Each row has a name. Each piece below is followed by the name of the row it came from, unless a question asks for something else. Each question is about the rows just above it. Places in a row count from 1.

[-1.80 -3.75  1.53 -2.99  0.38  2.69 -1.09 -4.24  1.79 -1.25 -2.68 -3.28
  3.22  3.77 -1.00 -5.43] : rezi
[ 0.99  1.29  4.75 -1.94  1.87  2.88 -5.00  1.25  4.54 -1.35 -4.30  2.24
  3.59 -0.49 -0.14 -3.43] : gezis
[ 2.14 -0.01 -0.37 -2.39 -0.37 -0.63 -2.63  4.71 -1.09 -3.38  0.40 -3.15
  1.23  4.30 -6.02 -4.94] : Rodib
[ 4.49  3.43  4.69 -6.50 -0.87  2.17 -3.33 -0.12  1.19 -0.94 -2.20  1.99
  2.65 -2.36  4.08  0.16] : dufog
[-1.05 -1.80 -5.10  2.08 -2.01 -2.87  5.34 -1.73 -4.67  1.44  4.42 -2.56
 -3.80  0.74  0.03  3.25] : larup
[-8.33 -1.27  0.46  4.62  3.23  0.48  0.32 -2.09  3.58  2.15 -2.18  2.13
  1.00 -1.05  2.15  1.54] : Nazep
[-5.65  3.35  3.72  1.78  3.05 -0.37  3.07  0.30 -3.10 -2.00  2.12 -3.53
  4.70  1.36 -1.40  2.16] : Rane
[-0.41  0.44  4.36 -3.60  1.36  2.27 -2.00 -0.22  0.36 -3.33 -1.72 -3.48
  5.35  3.44 -2.69 -4.67] : vama
[-4.19 -2.07 -4.85  0.63 -0.13 -2.34 -3.79  4.15  3.27  1.53 -1.58  2.89
 -3.19  0.69 -0.06 -0.75] : zumu
[-2.30  0.86 -2.51 -2.34 -0.54 -2.97 -1.07  5.35 -2.82 -2.27  2.20 -3.18
  0.17  3.90 -3.62 -1.16] : Sif
Where do [ 2.08 -2.01 -2.87] appear?
larup
Which row holds these entries in another order? [ 3.25  0.03  0.74 -3.80 -2.56  4.42  1.44 -4.67 -1.73  5.34 -2.87 -2.01
  2.08 -5.10 -1.80 -1.05]
larup

[-0.05 -2.42 -2.29 -0.65  0.97  1.26] -> vama
[ 1.65 -5.11  2.97 -1.50 -1.64 -0.08] -> felu
[-4.13  2.62 -3.41 -2.65 -1.02 -2.53] -> Sif
[-2.82  1.73 -5.40 -1.24  2.35 -0.97] -> rezi
[ 3.40 -9.44 -0.95  3.23  4.04  1.46] -> gezis
[-1.65 -0.60 -0.98 -1.50 -1.64 -2.39] -> Rodib
[-0.65 -1.46  0.47 -1.80 -0.29 -1.86] -> Rane
[ 4.87 -3.93  7.69 -3.03 -3.93  0.32] -> zir
[ 2.66 -1.46  2.05 -0.01 -1.21 -1.13] -> dufog
[-4.13  2.62 -2.86 -0.97  2.35 -1.24] -> larup
asked: [-1.24  2.35 -0.97]
rezi
Which row holds [ 1.65 -5.11  2.97 -1.50 -1.64 -0.08]?
felu

[-0.92  1.28  0.09 -2.41 -2.26 -1.68  1.23 -0.53  2.53  0.36 -3.22  1.61] : larup
[ 1.98 -2.64 -3.13  1.19  3.17  1.27  4.35 -3.67 -4.60  0.62  6.86  3.14] : felu
[ 4.54 -2.09 -7.99 -2.62  4.62  1.11  8.04 -5.56 -5.97  0.11  9.02  6.01] : Rodib
[-0.35 -6.51 -1.96 -3.45  6.48  0.49  1.43 -5.76 -0.34  3.44 -0.29  2.97] : zumu
[ 1.44 -2.18 -0.50  3.26  3.53  4.88 -2.69 -0.53 -5.71  1.56  3.26  3.26] : vama
[-0.77  4.99 -0.90 -7.56 -4.58 -3.04 -0.64  2.02  6.50 -0.72 -9.21  0.35] : Rane
[ 1.49  0.46 -1.83 -1.38  1.46  4.13 -2.93 -0.06 -3.19  1.76  2.17 -3.49] : zir
[ 2.10  1.43 -5.76 -6.51 -0.34 -1.96  6.48 -3.45  0.49 -0.09  0.14  5.76] : Nazep
[ 1.31 -0.25 -3.54 -2.77  0.44 -0.79  5.00 -3.30 -1.00  0.47  2.03  4.31] : rezi
[-2.71  2.37  2.36 -2.80 -4.74 -3.30  0.22  0.58  5.67  0.32 -7.35  1.35] : gezis
[-1.12  2.48  2.50 -0.38 -2.05 -4.46 -2.27  5.26  6.18 -4.20 -6.96 -0.96] : dufog
[ 1.49  0.46 -1.83 -1.38  1.46  4.13 -2.70  1.32 -4.69 -0.84  5.92 -3.36] : Sif
asked: [ 1.43 -5.76 -6.51 -0.34 -1.96  6.48 -3.45  0.49]
Nazep
Places of [3.26] in row vama:
4 11 12

